The rows below fall into families. The same turns and mirrors carry the whole set onto itself and the rows of a family onto each other. For each named row, which other rows are in its family? Write them in the order they are listed.
These 18 rows form 3 families of 6 rows each.
X: [ -9   2  -9  -6 -10  -3   9  12  21 -12  20]
M: [ -4 -27   9  -1 -17  -4 -10 -23  18 -13  14]
E: [ -9 -26   6  -7  18 -24   8  -4  29   5  22]
S: [ 10 -26 -20   9  14   1  19 -11  21 -20   6]
U: [ -7 -23   6   3 -19  -7  -7 -26  12 -12  11]
B: [ -8 -23   3  -5  18 -28   4  -2  21   8  19]
Z: [ 10 -32 -14   7  12  -3  19 -11  29 -16   4]
A: [ -2 -28   7   4 -20  -7  -4 -23  20 -13   9]
W: [ -8 -29   8  -3  11 -26   6  -4  28   8  17]
R: [-16 -19  11  -5  16  15  14 -10  -3  -5   3]
K: [  8 -29 -19   4  13   4  16 -15  29 -17   5]
P: [ -8  -1 -12  -6  -6   3   6  13  15  -7  22]
Q: [  7 -18  -7 -33   4 -16   5 -13   4 -17  -1]
Y: [  1 -13  -8 -31   8 -14   4 -14  -3 -15   2]
N: [ -8   5 -14  -9  -4  -3   6  11  12 -12  20]
D: [-19 -10   8  -2  16  12  12  -9  -2  -6   2]
C: [-18 -17  13  -3  16  12  15  -9   5  -3  -4]
J: [  3 -17 -12 -35   4 -14   6 -15   1 -12   5]

The rest of the family of K: M, E, R, P, J
The rest of the family of B: X, S, U, Q, C
The rest of the family of A: Z, W, Y, N, D

